In the data rows, zero lies at 4.5, halfway between 4 and 5.
Here are some points, each followed by its number:
[1 0 3 5 3 4 4 7 7 3 4 3 2 4 2 4 7 3 4 4 3 4 4] 0
[4 6 4 3 7 5 5 5 3 5 6 5 5 4 4 6 4 6 6 6 5 4 6] 1
[5 7 6 5 4 5 3 7 8 4 8 5 8 6 8 4 3 4 7 4 7 4 6] 2
[5 5 5 5 7 5 5 5 4 5 3 3 4 4 4 3 6 4 5 5 5 5 4] 3
[3 4 2 6 4 2 7 6 8 5 5 7 2 4 4 5 3 4 4 6 3 3 3] 4
[5 4 6 5 5 5 4 4 3 2 6 4 5 6 6 3 7 4 5 3 2 5 4] 5
[4 4 6 7 2 5 5 4 5 5 5 3 7 6 8 3 6 3 5 4 5 4 5] 6
[5 4 6 6 2 5 3 4 5 6 7 5 6 2 7 6 4 5 5 4 5 5 4] 7
[5 3 5 7 1 4 4 6 5 7 7 7 6 2 4 5 4 2 6 2 4 8 4] 8
[5 4 7 5 3 3 4 4 5 5 4 4 5 3 8 5 3 4 6 3 4 8 6] 9
[5 6 6 8 1 5 4 7 8 5 6 4 4 4 7 7 3 3 4 2 3 4 5] 10
[5 4 4 5 5 1 5 6 5 4 4 5 3 5 5 4 5 3 5 3 3 4 4] 11
[6 7 3 3 4 6 3 5 2 4 5 4 4 7 2 2 7 6 6 5 4 4 8] 12
[7 5 7 3 7 7 4 0 4 3 3 5 6 4 3 4 4 5 2 3 5 5 4] 13
[6 4 0 5 1 0 6 5 7 5 1 5 1 6 0 6 2 5 3 8 5 2 5] 14
[8 4 9 3 8 5 6 1 1 1 3 3 8 5 8 4 4 6 4 3 4 5 3] 15
[4 3 5 6 3 3 6 6 8 3 3 5 2 5 6 5 4 2 4 4 4 5 2] 16
[5 7 6 7 3 8 3 4 6 5 7 4 6 5 6 3 3 3 5 4 4 6 7] 17
[5 3 8 5 6 7 5 1 3 3 3 3 4 4 5 5 5 5 4 4 3 5 1] 18
[5 4 7 9 0 5 4 2 4 5 7 7 4 4 6 6 4 3 6 2 6 7 7] 19
[5 5 5 6 1 5 4 6 5 5 6 6 6 5 6 5 5 3 5 2 5 7 4] 20
[0 2 5 6 5 3 6 3 4 2 3 4 4 5 2 5 4 5 2 3 2 3 3] 21
[6 7 9 4 0 4 2 5 6 5 6 6 7 3 8 7 6 6 6 4 5 8 8] 22
[5 1 5 6 5 6 5 4 3 5 3 3 5 4 6 3 5 7 2 2 4 4 4] 23
[4 5 1 1 8 5 3 4 3 4 5 4 5 5 1 3 5 5 4 8 8 4 5] 24
[2 4 3 2 7 6 5 2 1 5 4 2 5 4 3 2 8 4 4 5 6 3 5] 25
[7 6 1 3 7 4 3 8 4 4 4 6 3 7 1 8 4 8 5 9 7 3 6] 26
[3 5 7 1 9 7 5 1 3 3 2 2 8 5 6 4 5 6 3 7 4 3 3] 27
[6 1 6 5 7 6 4 0 0 5 4 3 5 4 5 2 5 5 4 2 3 4 2] 28
[7 8 5 6 4 6 2 7 5 6 7 7 8 4 7 5 5 3 7 2 6 8 5] 29
[4 1 7 4 7 6 6 3 3 2 3 1 5 6 5 3 6 5 3 1 4 5 3] 30
[3 3 6 7 3 5 5 5 5 6 6 6 6 5 7 7 5 6 4 3 8 6 4] 31
[7 4 7 2 6 8 3 5 2 5 3 1 6 6 6 3 6 8 4 4 6 5 4] 32
[3 4 3 4 5 2 3 7 4 6 5 5 3 7 2 4 5 3 5 5 3 2 5] 33
[4 6 4 7 3 4 5 5 6 2 4 4 4 6 7 5 1 3 6 6 3 4 4] 34
[7 4 9 5 5 6 5 0 4 2 4 2 6 6 7 3 5 5 3 5 4 6 3] 35
[3 4 0 5 4 3 5 8 7 7 2 6 2 4 1 3 6 2 6 7 6 4 4] 36
[5 6 6 2 7 5 3 3 2 5 5 3 5 6 3 5 7 6 2 4 6 3 4] 37
[4 5 7 2 8 5 3 0 2 2 3 5 7 6 6 3 6 5 5 4 4 5 3] 38
[5 7 7 4 3 6 6 5 5 5 6 6 5 3 4 4 4 3 6 5 7 6 6] 39
[5 6 3 2 5 7 3 6 4 4 5 4 4 4 5 4 4 4 5 7 5 4 5] 40
[4 2 5 3 8 6 4 4 4 4 4 4 4 5 5 2 6 6 3 5 2 7 2] 41
New points follow, each followed by the numbers of its five nearest points above, nearest first.
[7 6 6 7 5 8 3 6 3 5 8 5 7 3 8 5 5 3 5 4 7 6 5] 29 7 17 20 39
[2 3 2 8 3 0 6 6 7 6 3 5 2 5 1 3 5 4 2 5 2 2 4] 4 33 0 11 36
[6 5 4 4 5 4 4 4 4 5 5 6 4 3 5 4 2 5 6 5 4 3 6] 1 40 11 3 7
[4 7 6 7 3 6 3 4 4 4 5 5 7 1 9 6 5 6 4 2 6 5 5] 7 31 20 9 6
[2 3 1 1 6 5 6 3 4 5 3 3 4 4 3 4 7 6 2 6 4 2 5] 25 24 37 3 1
[3 3 4 2 7 8 3 4 0 5 5 4 6 5 5 1 6 6 3 5 5 3 6] 25 37 32 40 41
[5 7 4 2 4 5 4 7 7 6 5 6 7 6 7 4 3 4 9 6 7 4 4] 2 40 39 1 29
[2 2 3 6 6 2 6 5 6 7 4 5 3 2 2 3 4 3 2 6 5 2 4] 4 36 33 11 0
[4 5 3 4 5 3 7 4 5 5 3 3 3 4 4 3 6 7 4 4 4 4 7] 3 11 1 23 12
[8 8 2 2 6 5 3 7 5 5 5 7 4 6 1 6 3 9 6 8 6 4 5] 26 1 40 24 12
[7 8 4 3 4 4 3 7 3 2 7 5 5 5 5 7 3 7 7 4 5 4 6] 1 40 12 2 39
[0 4 5 7 4 4 6 3 6 4 2 4 3 4 4 4 4 4 4 2 2 4 5] 21 11 16 0 3
[2 2 3 3 9 6 7 3 4 5 3 2 3 5 3 1 6 6 1 6 3 5 3] 41 25 3 30 23
